Rotation paths and how fast each direction turns (deg/step):
Each turn is a multiple of 5 degrees from 10 to 175, or 0.
Each row of a path follows its step; steps can be skipped.

step 0: [ -2   4  15  10  14  -1  -3  -1   6   4   8  16 -28   4  -1 -16  17   4
 -13   1  15  -1  22  19   7 -11 -45  -1   1]
step 1: [ -6  10  16 -14   6  16 -39 -17  23  -3  -7  -2 -13  -5   2  -4   2   7
   2  14 -15 -34  -6   2 -11   6   5 -12 -16]
step 2: [ 21 -19 -19 -15  -7   0 -18  19   7  -8   4 -10  -4  -7 -17   5  21  -9
 -30 -14   0  -9   9  26   1  17   6  -5   6]
step 3: [  9   4  -6   1  11   8 -18   4 -17 -15 -17   6 -18  -3   5  15 -11  16
  -2 -10  -7  17  -8  -1  26   7  28  25 -24]
step 4: [ 17   4  11 -11  21 -17   7  19   1  20  19  26  -6  -5   2   7  14   9
  -1  -6  31  -5   7  -4  24  -3 -17  16  -3]
step 5: [ -8  20  38  -3   6   1 -13 -11  -2  -3   9  24  11   4  11  19   9   7
  12  -6 -32 -20  -7  14  -2  -5  -1  -7  -7]
step 6: [ 15 -11   8  -2   0  -6  -3   1   5 -10  19  -2   5   7 -20 -10   1 -11
 -21  13   1 -25 -22  31  15   7   5  -8  31]
step 7: [  5   4  18  26 -10  -2  -7  -3   1 -15 -17 -23 -21 -17  11  14  -7  17
 -23  -3  -7  18 -21  21   3   0   7  13  -5]
step 8: [ 21   7   0 -10   3   2   1  -1  20  23  -8  -3  -7 -30  -5  17   9   7
  10   3  37   2 -11 -11  27   6   5  -5  11]
step 9: [-19  -6   6  10  -8   6 -12 -11  -6  13   2  13  23 -20   3  36  16   4
  13 -24 -13   4  17  17  14 -11  -7  -2  -6]
Directions:
[ -3 -18   1  -1   3  -5  -4   6   2   4   4  -1   7  -5   2  -2  -2  -3
  -7   3   5  -8  -4  -8   4  -5  -2   4   2]
160
[-7 -4 -8  1  1  7 -9 -5  4  0 -1 -1 -6  3 -5  5 -3  0 -4  5  4  0 16 -3
  1  4 -4 -5 -7]
35
[ -2  -1   3  -1   3  -3   3  -1  12 -13   7  -4  -3  -1   7  -6  -2  -3
  -1   7  -6   3  -2   3   5  -2  -6 -11   0]
65
[  2  -4   0  -7  -2   5  -3  -1   1  -4  -2   6  11  -2  -2   8   6  -7
   0  -5  -9  -1   2  -4  -2   4   2 -10   9]
100

step 0: [  4 -25  33   8 -11  14  -6  -6  15 -16  -8  -5  22  -4   2  13 -20  -1
  -1   1   7  -9  13  -7  -2 -11 -50   8  11]
step 1: [  9 -36 -16   7 -19  -4  17 -12 -30  -3 -11 -11  -3  26 -15 -11 -10 -17
  -5  -4 -33 -15   1   8  -3  -1  -3   6 -20]
step 2: [ 10   1  18 -20  27 -13  18 -15  -7  12  27 -20  12  11   0  10   4  29
  -7   2 -19   1  -9  26  -5   9  18 -21  -1]
step 3: [-20  -4  -7 -23  18 -20   1  -7  21  -2  -7  -4  -4  11  32 -24 -24   6
  -3  17  22  11  10  12   2 -25 -14   1  15]
step 4: [-11 -10  -1  33  -3  31  16  10  11 -24  -6   8  38  13  -1  -7 -13  -7
 -31  -8  -1  -4  -1   5   5 -13  -5  12  11]
step 5: [ 12 -20  14 -21  -8  20  37 -18 -21   6  -6  -7  14  14 -18   1   9 -26
  18   2  -3   5  -3 -12 -29   4   4  -3  11]
step 6: [  6   1   6 -17  17 -18  -4  -6 -11 -16   6  -7 -30   4  -2  26 -12   0
 -12  -6 -27  15 -14  29 -24 -18 -13 -14  15]
step 7: [ -8  12  -4 -10  26  -9  -2  20 -14  13  -4 -17   9  10  -1 -31  -1  10
 -28  26  -3  -2 -12   3  16 -28 -12  25  -1]
step 8: [ 23  -9  27  15   5  16   5  -3   4  -5 -20  20  33  10  20  -9 -25  11
  -5  11  18  -2 -23 -16  -7 -10  12 -12  -4]
step 9: [  0 -16 -13   7  -6   1  25  -7   9 -15 -24  -7 -14  25   2   6  16 -24
   4  -6  -9  35   4  -6 -20 -16  33  -3   1]
Directions:
[-1  1 -1  0 -3 10  4  5  7  1 -6 -1  0 -5  4  0 -8  8  7  3 -3 -3 -7  2
  8 -3 -6 13  0]
95
[  1   8  -1  -4  -3   2  -3   1  -5  -5  -4 -12   0  -5  -3   6  -1  -8
  -2  -2   1 -12  -2  -1 -11   3  -6   4   5]
65
[ -5   4   5  -4   2  -2  -4   7  -1   1   2   2   9  -2   9   0  -6 -12
  -4  -4  -4   1   3  -8  10  -4  -6  -3  -5]
95
[  4  -4  -3  -2  -6 -10  -5   0  -1 -11  -4  11  -6   0  10  -2 -10  -2
   4  -5  -1   2   0   4  -7  -1  -1   2   1]
135
[ -6  -7   6  -3  -5   2   2   0 -11   2   3   8  -8  -1  -4   4   7   4
  -3  -3  -6   1  -3  -5  -1  -1 -14   2   0]
70

step 0: [ 13  24  20   0  -6   6  14  -2   1  24  11  25  11 -20  -1  -3   2 -11
  20  12 -25   9  13  15  -7   7  -3  -5 -24]
step 1: [ 17   9  -7 -29   2 -11   0 -10   4  25  18   8  -5 -11   3 -17   1  11
 -13 -12 -20  -7  -4 -19 -14  -3  -3 -33  -8]
step 2: [  6   8  15   9  -1  24   4 -13  24  15   7  13 -14 -31 -15  -7 -11  -1
  12  -5 -23   4   0  10 -32   5  -6  -1  -3]
step 3: [  7   5  30 -29   4   1  11 -18 -12  16  23   7 -14  -8  -5   4   2  -2
   2 -17  -8  -7 -16 -12  -6 -26   4 -22  -5]
step 4: [  8  -1  19  -1   4  -2 -14  18  13   3  11  23 -16  -7   0  -9  -2  -9
  28 -15 -32  21  -3   0 -28   0  -5  -4  -5]
step 5: [ -2   0  16 -23   4   0  10   1  14  17  40  -9 -15 -13   4  13 -10   6
  -7  -7 -30  11   1  -1  16 -12  10 -14  -9]
step 6: [-16  21  -1  -3  17  -3   5  -5  17   6  16  25  -6 -10   6 -20   4 -10
  27 -10 -24   9 -16  -2  -9  -4 -10   7 -28]
step 7: [ 14  10  23 -20  -3  -7   5  -7 -14  27  20   7 -15 -15  -2 -13  -5  17
 -11   2 -18  19  12   7   6   7   2  -9 -29]
step 8: [ -6  12  -3 -12  22   2 -15 -17  17  11  -3  20   3 -22   2 -10   1  15
  20  -6 -35  -9  -7  -1 -16   5   5 -23 -10]
step 9: [  6  22  19 -20 -20  12  12  -6  -3  35  26   5  -8 -24 -12  -4   2  -1
  12  -7  -6   3   5  15  -5   6  -4 -12   5]
Directions:
[ -2   6   2  -2  -2  -6   0  14   5   5   4  -1   7   3   7   3   1 -11
   5   4  -3   0   3   1   3  -2   4  -3  12]
70
[-5 -6  1  0  3  9 -1  1 13 -1  0  0  1 -4  4 -2  3  2 -1 -3  7 -6  8 11
  2 -9  7 -5 -4]
120
[ 11  -1   4   5  -7   5   0  -3   2  -1  -1   2   4  -7  -2   1   5  -2
  -6  -1   4  -3  -5  -4 -10  -6  -3  -7  12]
45
[-3  4  3  6  2  2 -4  1  1 -7  0 -6 -2  1  1  1 13  0 -4 -4 -7 15 -2 -1
  8 -8 -4 -1  0]
45
[ -1   5  -7   3  -3  -3  -6   5   6   0   3   1  -8   1  -1 -11   1   0
   7  -9  10   4  -3   6  -5   6  -6   0   4]
155
[ -1   4   3   1   0   3   4  -6  -8   5   3   3   4  -1   5   4   6 -12
   5 -10   7  -6  -2   3   5  -2  -7   7  -4]
115

step 0: [ 16 -10   4  -4 -10  -1   0 -15  21  -7   8 -21  -2 -12  17 -12 -27  16
  28 -10  -3  -2  24  -5  -7 -12  -6  25 -10]
step 1: [ -8 -16  -3   5   8 -14  15   3  -5  11   3 -26  21  -1  32  12 -11  10
  22  -3 -16  14  10  -4   2 -20  -4  26  -1]
step 2: [  0   6   4  13 -12 -27  11 -19  11  39   4 -18   3 -10   8   4   5  -2
  34   6   0  11  14 -10  -2  -7  -1   6  10]
step 3: [ 12 -12   4   8 -12 -30   8  -3  15  17   9 -14   2  -6  18  -5 -10  -8
  13  21 -40 -20  -4  -8  14 -12  -1  -7   2]
step 4: [ -9 -12  15   4 -18 -18 -26   5   6  28  -6  -4 -14  -2  13  -2  14   8
  16   4 -36  -3   0  21  -3 -10   1  13  -2]
step 5: [-16  -6  23  18 -10 -16  -4  -9  11  18  13 -11   9  21  -5  12  20   2
 -10  12 -37   8  -1   2  10  16  10  11   0]
step 6: [  2   1  19  26   5  -2   0 -20  31   6   3   8  -7   3   4  11  32   7
  -6   7 -25 -10  -9  16 -11  -2  -1 -15  20]
step 7: [  5 -11  13  12 -14   7 -23 -11  36 -12  12   8  -2 -10  -1   3  16  16
 -24   8 -21 -17  -8 -10  -2   5 -12  17  -8]
step 8: [-15 -20  24  -1   3  12 -13  13  18 -11   4   3  11  -2  18  25  19  23
 -17  -3  -3  -1  -2   4  -6   5 -11  18  27]
step 9: [ -9  -5   7  12  -5  -5   4 -21  28   0   9   4  12 -10  -2  12  -4  21
 -18  -9  14   1  20  -4 -15  32 -13  12  26]
Directions:
[-1 -1  0  2  4 10 -1  3 -5  3 -8 -1 -6 -2  7  7  2  3  8  3 -1  3 -4  9
 -7 -4 -7 -9  9]
160
[ -1   5   4  -4   6  -9  -1   3   3   2  -2   8   0  -1   5  -6   8   3
   1  -8   7  -3  -1   6  -1 -10  10   2   7]
160
[  0  -6   1   3  -5   3  -8   8  -9 -10  -2  -4  -4  -2  -2  -2  -2   6
   5   0  -5  -6   5  -3   0   2  11   6   7]
95
[ 4 -2 -6 -1 -7 -9 -1  6 -4 11  5 -3  0 -4  3  2 -2 -8  0  5 -3  5 -1  4
 -7 -1 12 -7 -3]
35
[ -7   3   3   1   4  -6   6   6  -6   6   0   6  -4 -12   5   0  -3   5
   7  -2  -1  -4   1  -4   7  10  -3  -4  -6]
40
[ -5   5   4   6   2   0   2   1  -1   6   3  -1  -5   3  -6  -2  -7  -9
   8   1  -9   0   4  -2   4 -15  -3   6   1]
25

step 0: [ 18   4  20   6  -1  -8 -16  31   9 -14   7   1  -9   1   6 -18 -34  26
 -12  20  11   6 -15   3  -1  24  -1  -6   3]
step 1: [  3 -16  15  22   1   6   5   8 -21 -18  10   9 -13 -21 -13   1 -12  11
 -10   4  -3 -12  -7  -5  31  37 -14 -10 -17]
step 2: [ -8 -27 -10   6  -1   3 -11  15   0 -32  -3  -6 -12  11  10  16 -22  23
 -22  14  -2   6 -12  -5  20   6 -19   6  19]
step 3: [ -6 -17  -8  -4  -9  10   7   5 -36 -14   6   5 -27  14  -9 -11 -18  25
   3   8 -23   9   1 -26  13  -3  -2  -5 -19]
step 4: [ -6 -40  -9   1  13 -10   3  25   1  -8   2  -5 -19  31 -23   1   8  26
   6 -11  -5  16   5   2   2   5 -13 -13  13]
step 5: [ 18  -2  19 -13   0   0 -12  21   4 -12   3  -3 -21  19 -13 -11 -17  36
  25   8 -20   7  10  -3  -7  17  15   8  -9]
step 6: [  2 -18  12 -16  17 -13   3  20  -9  -5  11  16   4   1 -16  -4   6  25
   5  -2   3 -14   1  10  -1  49 -18  -7  -8]
step 7: [ 18  -9  18  -4   5  -8 -14  25   9 -17   7  10   2   0  11  23 -18  32
  -1  17   1 -13  10   2  24   7 -12  25  -5]
step 8: [  6   1 -22  -7   4 -13  14   3 -23 -11  15  19   3  -1   0   6  -9  28
   0  33   0  -1  -6 -19  19  21 -22 -10 -15]
step 9: [  3 -29  -3  27  -3 -15  -3  29  -3  -6  14   1  -5  19  -1   3  -1  27
   3  11  20   6 -11 -14  21 -21 -18   2  -6]
Directions:
[ 0 -2  4  3 10 -7  0  2 -4 -2  8 -3 -5  8 -3 -7  3 -9  6  4 -4  6  1  7
 -8 -2  7  2  1]
60
[ -7   3  -1  -1 -13  -4  -3   0  -2   6  -2  -1  -2 -11  -9   2   1  -3
   1   6  -2   1   3  11  -6  -6  -4   4   3]
0
[14  1  4  4 -4 -7  5 -3  2  0  6  6 -1 -3  9  0  1 -4 -3 12  8 -1 -1  6
  4  0 -4 -5 -3]
45
[  6   7   2   7  -3   0   1   3   9   8   0  -2  -3   1 -11  -5   2   6
   7  -2   4   7  -3  -7  -3  -2  -1 -10   4]
70
[ -6  -5   5   8   0  -7   1   3  -1  -3   2   6  -3  -2  -2   3   8  -4
   2 -15   8   0   8   1   8  -2  -3   1   1]
140

step 0: [  1 -16  15  -9   2   2 -18  21 -22 -14   5 -11  -7  10  27   7  11  -7
  -6  11  -4  -7  -3   8  20  -4  -8  11   8]
step 1: [ -8  -6  -3   7 -14   8 -23   3   1  -3  14   4 -27  -3   2 -20  13   5
  13  -7 -11  16  14   3  -4  22 -10  -5 -14]
step 2: [  7 -15  -7   1  19 -16   4  -2   8 -23  11 -19 -15   1   2  20   0   8
   2  -3 -11   2 -17   3  16  14   8  -7 -21]
step 3: [-10   6   9  21 -15 -12  11 -19   6  -3   7 -22   8   8  10 -23   8   4
  17   8  15   6 -16  -3   1  15 -14  -4  -3]
step 4: [ 16 -12   5   1  -9  -2  -9  -8  13 -17   3  -4   0   4 -16 -10 -12 -19
 -15  19   6   9  -7   3  32 -17  -4   6  -3]
step 5: [ -4 -22  12 -18 -31   6  -2  -3 -16  -1   5 -24 -10 -15   9  -9  -7   0
  10   7 -14   1  -5 -10 -10  -2  -6  10  17]
step 6: [-23 -16 -18   4   3   8  -7  -4 -14   1 -11   3 -32  -4  -9  -2  -2  11
  -5   3  -7   7  -4   2  17 -16 -16  -1 -21]
step 7: [  5 -19 -21   3 -13   1   2  -6   5 -21  -3 -18   2   6  17  -4  19   7
   1 -10  -7 -30  -9   8 -13   2  -2  -9 -10]
step 8: [-12 -18  19  13 -13  -8   7  -1   6   5   5  12  19  18  -9 -16   2  10
   2 -13  -7   8 -15   6  17  -3  -2  -8 -27]
step 9: [ 11  -9   9  -4 -13   0  -4 -14  -2 -16   8   9   8 -18  16   1  -6 -18
  22  13   9 -19  -9  -4  16  -4  16   8 -16]
Directions:
[ -3   5   9   5  -3  -7   4 -13   4  -9   0   2   7  -5  -1   3 -10  -3
  -2   3   4   2   2  -5   2   6   4   0   1]
60
[ 1  1 -8 13  5  0  4  1  6 -8  3  0  2  8  0  0 -1  9  7 -9 -5 -1 -4 -7
 -2 -1  1 -7 -2]
70
[ 4 11 -7  1 -5  5  3 -5 -6 -1  3  7  0 -2 -3  2 -2 -3 -1 -3 -5 11 -4 12
  7 -4 -2 -5 -4]
155
[  0  -2   1  -7  -3   5  -1  -4  -1   1   0  -5  -4  15   2   5  -9  -1
   5  -2  11   2   7   2  -1  -2   4 -10  -3]
0

step 0: [  0   1 -14  21 -18   3  -5  -2  -9  -5   7   5 -10   5  -2 -20 -26   6
  17  -3 -22   2  24  23   6   5  -2  22   3]
step 1: [-14   0 -15  15 -17 -13  -6  -4  -4  20   7 -10  28  -2  17 -10  -1   7
 -23 -11  -5  14 -15   8  23   7  -5   8  10]
step 2: [ 11  31  -1   2  12  -4  -3  15  21  -5  33  -7   2  -2  14 -11 -12  -5
 -14   9  -7  -1  -5  -8  13 -14  10  15  -2]
step 3: [-11   6  -8 -19  -3  -4  10   3  -6  22  13   8   6 -12   1   2  29  -2
 -14  -8 -16 -10   5 -29  -8 -20   8   4 -12]
step 4: [  2 -10  25 -23  28   8  -3  -2   7   8  10  -3   9  12 -16 -10   9 -15
   5  -5  -2 -31  -4  11  -7   0  20   4  -4]
step 5: [ -5  -9   8  25   2   6  17 -15   2   5 -16  14 -10  -5  -9 -21  20  10
  28 -11 -13  -8   7  12 -18 -14   4   5  -2]
step 6: [-25 -12  -2  10  24   1  -1  -8  -8  -8 -23  -1  16  -7 -10  -3  -2   1
  -5   3   3   3  -7  29  15   7 -10  24  15]
step 7: [  1  -3   9  33  -3   3   4  20  21 -22  -3   3  15  -5  13   0  -2   6
   0  12  -3  26 -16   0   8 -11  -4  10 -18]
step 8: [-21  17 -12  -9   2  -5   3   5  -3   6   4  -7  11 -12   4  25   8 -22
   9  28  -3  12   5 -19  16  -4 -17  10 -10]
step 9: [ 15 -15  -8 -21   1  10  -7  12   3  -2   8 -22  21  10   3   2   6 -19
   8   1  13  10   2 -10 -19  -7  14  -3 -31]
Directions:
[-6  8  2 -9 -6 -3 -4 -6  6 -1  6 -6 -7 -3 -7 -6  7  6 -5 -4  5 -2 -5  0
 -6 -4  8  2  1]
45
[ -9  -1 -13  -2  -2   5   8  -4  -2   5  -3   3 -13   0   0   7  -1   0
   2   2  -5   2   3  -1   5  -6   5   4   2]
140
[  9  -5   1  -8  -1   0   8  -2  -1   6  -3   3  -1   1  -4  -5   1  -7
  -1   0  11 -12   5  -5   1  -9  -2   0  -4]
60
[  3   4 -10  -2   7   0  -1   4 -17  -6   2  -1  -1  -8  -4  -6  -1   1
   3   0   1   2   0  -3 -10  -3  -5   6   3]
125
[-3  8 -2  4  3  4  2 -3 -4 -7 -7 -2  2  3 10 -8  1  7 -7 -1  7 -1  4  7
  9 -8 -1 -6  2]
70
[  1   3   5  10  -2   2  -2   5   1  -7  -4  -5 -12   1  -3  -9  -6  -8
   2  -2  -7  -2  -3  -8   2  -4   4  -4  -5]
145
[  5 -10  -3   8  -8   6   3   1  -2   7  -1  -1   1  -4   5  -3  10   8
  -2  -3   1   7  -7  -6  -6  -3   3  -5  -4]
170

step 0: [  5  -7 -17   0   1  14   0 -14   0  30 -14  10  17 -27  19 -13  -8 -25
   3  -5   5  16  -3  -1  -7 -22   6  15   2]
step 1: [ 15 -12  -6  -1  -9  22   7   1 -10 -11   4 -20  15  -7   9  12 -13 -42
 -17 -20  -1   1   0  12  -2  -1  -6  18   5]
step 2: [ 10  -8  21   0 -15  26   6  -8  -8   1   8  13 -11  15 -11   2 -14 -15
 -25 -22   8   8 -10   3  15 -22  15 -12   9]
step 3: [ -5  -6   6 -11  14  19 -22 -21   3  18  -8   4 -15 -14  -6  10  20 -11
   5 -17  17   6 -15  11  12 -21  14   8  19]
step 4: [ 17  25   1   2   6  18 -17   6  -8   5  -7 -15  -6   4  13  -2  19 -15
  -6 -31  11  -2  12   3  -3   0  12  32   2]
step 5: [ -1   5  15  -2 -14  25   6 -12  -8  20  -4   5   8  13   8 -30  -3 -10
 -14 -14 -17   5   5  -2 -23  -9  26  10   4]
step 6: [-23 -14  24 -24  -5  16  -5 -21  -3   2  -1 -15  23 -13   4   4   4 -19
  -3  -9 -22  -5  -9  11   7  -4   7  13  16]
step 7: [ -2  14  32  -9  -3  16  -8   7  11  -4  27 -17   1  11   8  18  12  -6
 -15 -25   1 -14   7   7  20  -8   6  -3  -1]
step 8: [ -3  19  17  -2   8  25 -16 -13  21  19   6  11 -17   7 -13  -4  20  13
  -3 -14 -12   0   4   9 -18  -5  13 -18   8]
step 9: [-12  32  12  -2  19   5 -15 -12  -5   5 -26 -11   7 -13  -5   1  24  -3
   5  -5 -25  -7   9  -6  -5  14   4  14  18]
Directions:
[  4  -3   0  -7  -8   3  -3  -2   2   2  -5  16  -4   3  -2 -13  -2   5
  -3  -2  -5  -3   2   2   1  -1  -2  -8  -1]
125
[ 5  1 -7 -3  4  2 -3  8  9  5  8  5 -2 -2  6 -1  2 -2  3  1 -6  9 -3  2
  9 10  9  1 -1]
90
[  5   9  -1  -1  -4  -8  -5   1  -9 -13  -1   0   3   1   4   3  -1   2
  -6  -8  -3   4   9  -5  10   1   1  -1  -1]
135
[  5  -4 -10   0  -3  -2   0   3   7  -1   4  -8   2   1   6  -2   7  -1
   1  -9   5  -5  10   8  -7  -2  -2  -6  -3]
110
[ -5   1  -5   5   8  -2   0   3   9  -3  -9   1  -8   3 -14   1   8   2
  -8  -4   2   2   3   1   5  -3   3   3   0]
70
